In the data rows, zero lies at 4.5, halfway between 4 and 5.
Every row has a hidden score. In each pair, how much higher is the second row's than the first's? 7 means about the same, 15 much higher and 0 much lower.
[5 4 3 6 1 7 7 5]
[2 5 6 3 5 6 5 6] ~ 1
[5 4 3 5 0 5 6 6]
[5 8 7 1 2 6 5 6] ~ 4
[5 3 3 7 3 6 6 6]
[7 5 3 8 3 4 6 3] ~ 4
[2 4 5 4 7 7 2 5]
[2 4 6 4 6 6 6 5] ~ 1
[3 6 4 1 2 6 2 4]
[2 5 8 3 5 6 2 6] ~ 7
[7 4 4 6 3 5 4 3]
[6 3 3 7 3 5 3 4] ~ 10
[5 4 3 5 1 7 7 5]
[2 5 8 3 6 6 3 5] ~ 1
[6 6 3 9 2 3 6 4]
[4 1 4 6 5 4 6 2] ~ 0
[5 4 4 7 3 7 4 6]
[5 4 4 8 2 7 4 6] ~ 8
[7 7 2 3 5 3 3 3]
[3 8 4 2 1 4 6 5] ~ 5
[6 7 6 2 1 6 4 6]
[4 7 2 4 1 4 6 5] ~ 5
[2 3 6 4 6 7 6 6]
[3 6 4 2 2 6 3 5] ~ 11
[2 6 6 3 6 6 3 5]
[5 4 2 7 4 6 7 2] ~ 7
[2 4 7 4 7 5 5 7]
[2 4 6 3 6 6 5 5] ~ 6
[2 6 7 2 4 6 3 5]
[5 4 3 8 2 7 4 6] ~ 15
[2 4 6 4 7 7 6 5]
[6 2 3 6 5 4 5 2] ~ 6
[4 4 5 5 5 6 3 5]
[6 2 4 6 4 4 4 2] ~ 2
[4 7 8 2 3 4 1 7]
[6 3 4 7 4 5 7 1] ~ 1
[6 3 2 6 6 4 5 5]
[5 3 3 7 3 6 5 6] ~ 11
[5 4 3 8 3 6 7 3]
[3 3 5 5 5 5 3 5] ~ 5
[3 6 4 2 1 6 2 4]
[7 3 3 8 4 4 7 3] ~ 5
[2 5 6 3 5 5 4 6]
[2 6 5 2 4 5 5 8] ~ 9
[3 4 7 4 7 6 5 5]
[6 4 5 7 3 6 6 2] ~ 10
[3 3 3 6 1 6 7 3]
[7 5 2 3 4 3 3 3] ~ 8
[4 1 3 6 5 4 6 2]
[6 3 3 6 4 4 4 2] ~ 12
[6 3 3 7 4 5 8 3]
[4 7 7 2 3 5 3 5] ~ 8
[3 4 6 5 6 6 4 4]
[6 8 4 5 6 4 5 1] ~ 5
[6 3 2 7 3 5 7 3]
[3 4 5 1 2 4 4 9] ~ 7
[6 2 4 6 4 4 4 2]
[5 7 4 3 3 3 8 4] ~ 4
[6 7 3 4 4 4 1 4]
[2 6 5 2 4 7 6 6] ~ 2
[5 6 4 6 5 3 6 3]
[7 4 2 8 4 6 7 3] ~ 14
[2 5 6 3 5 5 5 7]
[6 2 2 6 4 4 5 3] ~ 7
[4 7 6 2 3 6 3 5]
[6 3 4 6 3 5 4 3] ~ 6
[5 4 2 7 3 4 5 3]
[2 4 7 3 5 6 5 5] ~ 2
[6 3 4 6 4 4 3 2]
[6 3 4 6 4 5 4 4] ~ 10
[6 2 4 6 6 4 4 4]
[2 3 6 4 6 6 6 5] ~ 4
[4 6 6 1 4 5 4 5]
[6 4 3 8 2 7 5 5] ~ 15
[2 7 5 2 2 4 7 7]
[5 2 4 6 5 4 5 2] ~ 5
[6 3 3 7 2 4 7 3]
[6 2 4 5 7 4 4 3] ~ 5
[5 3 3 7 2 4 8 3]
[5 7 4 3 4 2 2 2] ~ 6
[2 4 6 4 4 8 2 5]
[6 3 2 8 5 5 6 3] ~ 5
[3 4 6 4 6 6 6 5]
[7 7 2 5 4 3 6 4] ~ 11
[4 3 3 6 2 7 7 4]
[4 5 3 1 1 4 4 5] ~ 4
[5 3 3 8 1 7 3 5]
[7 3 3 8 4 4 7 3] ~ 0
[5 5 3 5 5 1 4 4]
[5 6 2 3 3 4 6 3] ~ 8
[4 5 8 4 5 2 5 5]
[7 6 2 3 4 4 3 4] ~ 15
[2 5 6 1 3 5 3 6]
[6 4 3 3 2 4 4 2] ~ 6
[3 0 2 8 1 6 6 5]
[5 2 2 6 6 4 5 6] ~ 6
[5 4 3 6 2 6 6 4]
[6 2 4 7 4 5 4 4] ~ 7
[3 3 6 4 7 7 5 5]
[3 8 5 2 1 5 6 5] ~ 7
[2 6 7 2 6 5 4 4]
[6 4 3 7 2 4 6 3] ~ 13
[6 2 4 6 7 4 4 4]
[3 5 6 2 3 7 2 5] ~ 10
[2 6 7 3 5 6 3 6]
[5 5 4 8 3 8 4 8] ~ 15
[2 4 7 4 5 7 5 5]
[2 5 5 3 6 6 6 7] ~ 8
[2 4 7 3 5 6 6 5]
[2 5 7 3 4 6 3 6] ~ 12
[6 3 4 6 3 5 4 3]
[3 5 4 4 4 2 7 4] ~ 0
[5 4 4 6 1 7 6 5]
[3 4 7 3 5 6 5 5] ~ 0
[6 2 2 7 4 4 5 3]
[4 8 4 3 4 5 5 4] ~ 7
[2 6 6 2 4 5 5 9]
[6 7 4 4 5 6 4 3] ~ 8
[2 4 5 4 5 5 4 5]
[2 5 6 3 5 5 5 7] ~ 7
[4 2 4 7 3 6 6 6]
[2 4 6 3 7 6 6 8] ~ 3
[6 3 2 7 2 4 7 3]
[5 4 4 6 1 7 6 5] ~ 12
[5 6 4 4 3 4 4 7]
[2 5 7 3 5 6 3 6] ~ 3
[6 8 2 4 6 4 2 2]
[2 6 8 3 6 6 5 4] ~ 0
[6 4 2 7 3 5 6 4]
[7 4 4 6 3 4 6 3] ~ 3
[6 6 3 5 3 3 5 2]
[5 6 6 2 3 8 3 5] ~ 14
[5 4 4 8 2 7 5 5]
[5 1 4 6 5 4 5 2] ~ 0
[2 5 6 4 4 7 5 4]
[6 3 2 7 3 5 8 3] ~ 8
[4 6 7 3 2 5 2 4]
[5 5 3 6 1 7 7 5] ~ 12
[5 6 2 4 3 2 7 4]
[5 2 2 6 6 4 5 6] ~ 13
[5 2 3 5 6 4 4 4]
[7 8 4 3 3 2 5 3] ~ 5
[2 5 6 3 5 6 5 7]
[2 3 6 4 7 6 6 5] ~ 3
[5 2 4 6 6 4 4 4]
[7 6 2 3 4 5 4 2] ~ 9
[6 2 4 6 4 4 5 2]
[7 2 2 7 3 6 6 6] ~ 15
[4 8 4 2 0 4 7 5]
[7 4 3 8 4 5 7 4] ~ 12
[7 4 3 6 3 4 5 2]
[6 5 3 8 4 5 7 4] ~ 11
[6 3 3 8 4 5 7 3]
[5 4 6 5 5 3 4 5] ~ 4
[2 6 7 4 6 4 5 6]
[3 4 6 4 6 5 4 5] ~ 8
[7 5 2 7 3 5 7 4]
[7 3 3 7 3 5 6 3] ~ 5
[3 4 6 4 4 6 3 6]
[7 6 2 3 5 3 4 5] ~ 6
[4 2 2 6 4 3 6 4]
[5 4 2 6 4 6 7 4] ~ 12
[7 2 4 6 5 4 4 2]
[6 6 3 3 4 5 3 4] ~ 12
[2 4 7 3 6 6 5 5]
[2 4 6 4 6 6 5 6] ~ 10
[7 5 1 3 4 3 4 2]
[5 3 3 7 3 6 6 6] ~ 14
[4 7 4 3 4 5 5 3]
[5 5 4 1 1 3 5 5] ~ 5
[7 4 3 6 3 4 4 3]
[5 4 3 5 6 4 4 7] ~ 9
[7 6 2 4 4 4 6 3]
[6 6 3 4 3 3 3 3] ~ 8
[2 6 7 2 6 7 6 5]
[4 5 3 2 1 5 7 4] ~ 7
[6 2 3 6 4 4 4 2]
[4 7 4 3 4 5 5 3] ~ 7
[6 2 2 7 4 4 5 3]
[4 5 6 2 2 3 3 5] ~ 3
[7 4 4 6 4 5 4 3]
[6 3 4 7 3 5 5 5] ~ 9
[6 3 3 7 5 4 6 5]
[5 3 5 7 3 6 5 4] ~ 8
[4 3 3 6 5 4 4 6]
[3 4 7 3 5 4 5 7] ~ 1
[4 6 6 2 2 3 3 5]
[2 4 7 3 6 6 5 5] ~ 6
[6 2 4 6 4 4 4 2]
[6 3 4 6 3 5 4 3] ~ 11
[5 2 3 7 4 4 6 3]
[6 2 4 6 4 4 5 2] ~ 6
[7 4 4 6 3 5 6 2]
[6 5 4 7 3 5 6 1] ~ 7
[3 5 7 3 2 6 4 5]
[5 3 5 7 3 6 5 4] ~ 10
[2 4 6 4 7 6 5 5]
[4 5 5 2 3 8 1 6] ~ 15
[5 3 3 6 6 4 5 5]
[3 6 4 2 2 6 3 5] ~ 9
[7 4 4 6 3 5 4 2]
[3 5 6 3 5 7 4 4] ~ 5
[2 4 6 4 6 6 5 5]
[6 7 3 3 4 3 3 5] ~ 11
[6 2 4 5 4 4 2 2]
[2 6 6 2 3 2 4 8] ~ 6
[2 6 8 4 6 4 5 6]
[6 4 6 5 7 2 3 6] ~ 10
